One turning vector, and how many steps it has turned
The counts run from 0 to 279.
[135 110 114 116 130 103 162 100 193  62 151  75 136 122 138 162 176 116
 142 126  89 122 153 117 175 145 107 126 124 168 122 124 137  89 140 134
 112 141 136  60 134 108 171 165 118 129 139 147 145 135 115 126 135 112
 110  91 119 104] | 18
[130 101 101 162 125 171 158 117 146 121 130  86 126  88 130 106 171 108
 113 108  96  85 130  48 134 138 146 136 124 117 107  87 105  88  95 112
 157 140 120  98 134 153 136 119 116 133 128 124 152 175  99 119 115  74
  84 125  61 139] | 27
[ 98  65 108 116 133 114  91 172 107 144 128 131 108 102 149 112 117 119
 113 120 143 126 155 102 111 103 165 149 138  91  68 136 132  97 151  93
 137 123 133 123 165  80 120  74 150 126 116 124 145 101 131  64  88 104
 156  90  92 117] | 275
[154  96  95 108 128 136 146 180 111 123 135  53 116 101 134 114 176 105
  79  90 142 144 140  88 110 127 114 135 122  86  87  93 111 122 122 141
 151  88  87 129 121 105 115 144  90 126 156 157 125  85 116  82 147 161
 123 125 154 119] | 197
[ 41 113  92 137 127 130 121 160  69 104 112 135 158  84 148 107 122 132
  92 164 123  98 130  90 135  69 113 114 149 132  96 132 135 102 178 105
  98 122 140 128 131 119 126 115  74 138 119 134 142 134 154 109  91 144
 175 139 120 126] | 5
[129  84 152 131 105 113 145 134 157 121 122 144 118 144 157 103 109 136
 184 149 122 170 184 151 147 135 163 159 164 147  75 145 178 133  87 118
 103 105 179 137 136 107 168 157 129 177 118 156  90 135 109 133  77 126
 152 144  99 111] | 249
[129 106 135 168 142 123  92  87 165 117 102 162 101 119 113 102 122 136
 161 103 119  76 136 100 134 144 176 143 155 112 104  93 112  99 100 127
 148 149 167  89 130 148 148 133 139 146  87 127 124 158 108 101 119  71
 102 150  51 108] | 147
[177 113 148 188 133 113 103  76 148 110 120 162  96  99 110  92 115 131
 154 123 128  98 130  88 114 142 154 146 141 142  82 102 124 115  90 129
 130 161 168  92 141 140 138 169 116 179  98 121 157 138 147  85 132 101
 105 170  95  99] | 148
[101 152 138 139 131 138 140 109 132  68 125 115 150  97 138 170 126 123
 139 158  97 104 136 139 200  81 105  98 129 170 131 162 153 111 140 151
 102 163 193 106 135 140 125 142 112 107 127 168 125 134 196 144 130 152
 155  98 126 123] | 14
[128  94  58  89 156 144 131 171 120 131 130  62 112  93 142 121 190 116
  98  91 129 142 159 109  91 128 141 124 117 105 117  96 110 141 118 136
 156 111  80  84 136 102 116 131  92 150 148 138 112 102 128 125 118 159
 129 108 133 116] | 196
[127  78 150 154  95 135 125 170  59 105 131 119 138 116 150 117  96 144
 120  79 143 108 135 103 138  80 159 162 176 113  71 119 120 104 124 115
 101 100 157 153 103 121 121 133 115 122  91 126 107 127  85 122 132 135
 118 124 109 125] | 163
[128 158 192 185 141 153 152 116 197 136  67 129  84 106 123  92 126 103
  97 149  85 112 136 109 152 170 117 129  80 127 165  73 117 131  96 172
 162 137 154 113 112 136 129 101 110 119 139 160 116 132 117 134 145 129
  90 163 114 143] | 225
[127 117  98 134 160 164 154 117 106 124 131  68 140 101 155 167 146 156
 122 128  88  83 111  69 167  71 128 142 137 120 105 118 118  74 125 100
 158 108 132 113 147 147 130  92  84 110 119 103 146 149 154 140 116  78
 123 113 108 111] | 24
[144  85 139  70 163 193 102 145 130 133 112 124 111  58 114 152 123  81
 123 108 115 109 154 125 128 119 122 107 142 143 147  94 134 126 151 116
 158 175 108  76 167 108 102 106 110 167 116 159  95 102 180  93 107 126
 110  95  88 121] | 192
[101 135  94 138 165 165 139 124 134 140  96  72 147  77 155 155 130 160
 109 151  87  91 130 102 135  97 131 125 116 118 139 110 113  96 146 124
 175 108 133  85 147 140 105  85  75  90 121 113 137 147 171 125 124  99
 126  97  97 122] | 23
[ 53  87  59 166 119 130 154 140 111  62 117 126 157 127 113 108 193 126
 133 144 120  97 160 100 130 107 149 112 156 134 108 104 139 100 116 133
  86 129 137 111 125 144 169 137 100 150 124 140 127 170 109 146  83 130
 150  95 105 153] | 8
[137 115 118 167 121  81 144  89 187  97 139 115 158 164 133 110 112 146
 150 147 114 104 127 102 166 144 112 171  84 149  86 146 125 103 154 100
 167  86 117  92 157 105 178 149 148 123 109 140 147 124  90 148 139  96
 123  95  98  90] | 138
[ 92  81  56 131 133  83 103 165 145  83 139 124 120 114 113 124 180 106
  90 115 132 151 178 132 120 127 136 132 124 127 110 107 129 131 163 133
 104 123  85  66 111  60 157 144 117 139 161 148 127 130  98 134 115 165
 153 109 102 125] | 0
[134  91 139 150 130  99 158 118 121 122 120  87 138 155 189 124  91 163
 149 157  95 135 165 120 141  87 136 166 155 140  71 166 130  87 141 113
 124  97 169 133 163 135 159 107 146 109  86 109 112 129  89 113  97 105
 129 120 130 106] | 257
[149  87  92 118 151 125 185 131 128 102 150 123 134 155 140 129 150 115
 144 149 136 157 187 133 132  81 119 124 168 177 134 148 159 166 107 168
  97 121 168 123 178 136 145 157 137 152 126 152  78 124 165 132  98 175
 131 122 173 139] | 92
[124 133 129 183 143  89 177 106 142 109 113 105  91 147 136 113 153 125
  71 150  94 111 149  55 136 131  81 132 109 104 110  85 118 107 131 158
 140 143 124 139 151 133 153 108 157  98 162 140 167 105  95  98 107 128
 131 121 158 129] | 104
[101 104  71 151 140 192 134 172  77  96 126 133 166 121 118  96 177 104
 115 127 144  89 125 118 129 119 149 113 110 134 145  78 142 142  79 148
 134 106  88 143 138 156 120 126 113 174 130 154 108 123 135 164 110 172
 136  95 111 153] | 203
[ 91 119 152 170 118 115 151 139 138  94 131  81 158  84 114  67 137 141
  76 131 183 144 130  73 118 131 118 137  79 106  77 108 132 104 114 141
 103  86 138 129 140  95 166 147 102 126 138 164 177 112  95  78 128 125
 116 167 142 153] | 122
[200 140 145 122 128  91 155 114 147 158 116  63 131 151 184 149 105 152
 125 107  76 136 147 150 162 123 121 170 135 144 126 132 102 152 127 146
 173  71 147 114 141 100 114 135 111  68 111 140  92 109 113 145 167 153
 123 105 144  93] | 59
[104 161 111 203 151  97 110 111 136 142  90 122 143 120 130 106 116 186
 124 141  96  61 118 114 128 100 171 149 126 118 133 103  98 126 125 136
 178 124 164 100 131 147 120 104 100  71  84 114 128 168 147 146 149 102
 140 144  81 127] | 143
[137 100 174 119  93  91 174 115 160 133 119  70 106 139 149 123 105 116
 120 153 103 175 172  93 154  98  69 139 139 142 100 143 146 131 159 129
 154 123 160 125 135  95 134 131 133 103 171 160 112  82 143 110 109 170
 147 111 175 137] | 96
[177 165 153 169 150 110  99  90 167 109 125 162  89 107 105 104 104 137
 133  94 146  91 118 115 141 155 143 138 130 164 105 120 115 128  92 159
 114 154 178  68 141 120 128 168 123 144  94 148 153 138 139  85 162 120
  98 174  88 109] | 149
[120  87 189 142 123 150 164 148  91  97  99 149 134 122 135 103  80  93
 126 142 121 132 159 123 156  86 113 111 142 168 150 143 171 137 141 181
  88 143 174 171 163 130 144 138 142 151 119 172 101  95 129 111 124 170
 122 117 149 179] | 89
[145 108 161 103 134  94 133 184 105 128 110 134  89 120 171 113 113 117
  91  92 109 145 158 160 132 148 121 123 136  74 111 128 137 137 153 153
 136 112 119 125 126  53 111 103 105 117 121 180  91  61  88 100 145 162
 159  95 140 124] | 78
[124  98  81 141 201 136 145 107 154 107 140 130  78 122 110 119 191 112
 142 136 111 117 150 108 108  92 170 116 111 101 104 117 140 114  67 134
 147 151 145 110 160 139 176 102 133 172 146 162 124 148 166 117  73 121
 139 132 136 135] | 110
[100 168 134 164 139  97 115  98 170 141 142 109 146 134 146 145  91 154
 149 158 114 130 118 140 179  87 106 159  80 144 105 167 152 145 135 131
 142  99 167  90 124 113 132 151 111  87 114 158 121 110 192 155 167 132
 155 134 108 124] | 134
[ 93 111  99 108 147 164 132 116 147 125 109 109 166 116 134 137 161 111
 169 170 119 126 129 155 151 114 139 124 119 150 132 129 157 136 116 118
 157 101 153 117 148 148 124 149  98 177 133 165  66 137 203 149  85 152
 152 107 142 116] | 211
[ 88  89 102 153 100 122 158 126 114  57 135 105 161 122 121 116 187 122
 127 126 120 109 160  69 145 112 152 110 170 139  83 108 130  92 108 127
  91 140 157 128 108 154 157 173 108 169 136 124 143 158 114 121  99 131
 132 129 154 138] | 9
[133 108 139 114  72  87 131 139 123 104 160 120 129 142 154 150 116 128
 146  86 104 130 155 125 174  73 138 133 214 137  85 143 131 130 145 126
 117 119 169 135 100 123 108 156 142 106 125 157 100 106 147 135 165 161
 158  93 142 113] | 171
[107  89  93 102 139 141 139 105 160  93 148  86 152  99 136 184 176 147
 183 147  89 126 155 112 161  79 156 124 156 154  98 144 150  94 108 102
 137 129 179  89 136 127 148 135  87 129 129 150 104 152 173 159  95 112
 135  84 118 120] | 16
[152 170 134 145 152 119  82 100 155 148 114 136  89  83 122 121 121 165
 128  92 127 116 139 136 115 111 174 131 160 136 102 113 124 145 107 142
 143 142 193  59 101 104 115 122  96 112 104 148 126 140 181 126 150 126
 123 175  86 105] | 151
[101 109 119 115 106 125 145 112 209  94 118  64 146  95 120 124 163 121
 135 133  92 147 168  95 147 160 107 123 133 166 120 114 107  96 150 115
 141 148 120  56 133 106 141 153 122 110 135 140 146 143 127 121 111 108
 130 108  98 113] | 19
[ 56 135 155 161  80 124 149 135 176  61 100 114 155 101 110 118 161 116
 112 118 113 122 141  91 158 139 101 102 138 165 131 109 133 114 138 168
  95 174 167 119  89 129 138 171 130 107 151 169 128 143 133 133 131 144
 140 128 111 159] | 11
[147  87 143 103 148 134  85 141 120 139 124 131 104  79 134 120  94 141
 153  91 141 128 145 144 117 110 183 150 141 107  52 133 136 101 138  76
 142  99 133  70 129  81 148 127 100 154  85 132 103 118 112  94 135 106
 118 129  69  86] | 155
[128  91 155 158  85 139 140 166  60  87 135 146 145 124 151 100  90 115
 122  77 139  90 136  91 165  91 144 150 152 144 100 151 128 115 136 125
  74 105 147 141 124 126 140 137 143 139  93 152 120 110  76 122 171 112
 117 107  82 141] | 164
[ 88 101 129 126 100  79 117 168 116 100 153 107 130  97 145  99 130 125
  68 123 134 140 149  94 128 112 100 123 132 121  46 102 126 122 178 119
 101 117 125 115  97  81 126 145  91 129 152 153 157  82 109  92 123 163
 159 149 139 110] | 2
[136 114  61  95 157 152 134 169 135 102 134 105 123  97 143 131 185 115
  97  91 132 124 151 138 105 136 130 115 107 125 164  90 100 141 129 153
 141 130  69  71 161  91 116 111  97 134 125 166 114  96 132 122 130 161
 112  92 104 124] | 195
[ 98 104 125 151 105 145 117 184  72 128 121 108 131 106 155  93 108 152
 112  76 123 100 147 132 121  79 182 151 162 112 106  96 105 121 138 125
 113  93 131 142  77 111 125  96 100  87  93 119  95 139  90 134 165 136
 145 125  77 139] | 162
[131  93 165 131  90 162 128 115 156 124 101 120 159 120 127 104 100 113
 195 118 117 118 147 150 161 156 158 159 154 146 122 147 135 127  85 121
 163 107 167 130 124 126 133 150 141 168 104 172  56 142 117 129 125 115
 110  91  81 133] | 53
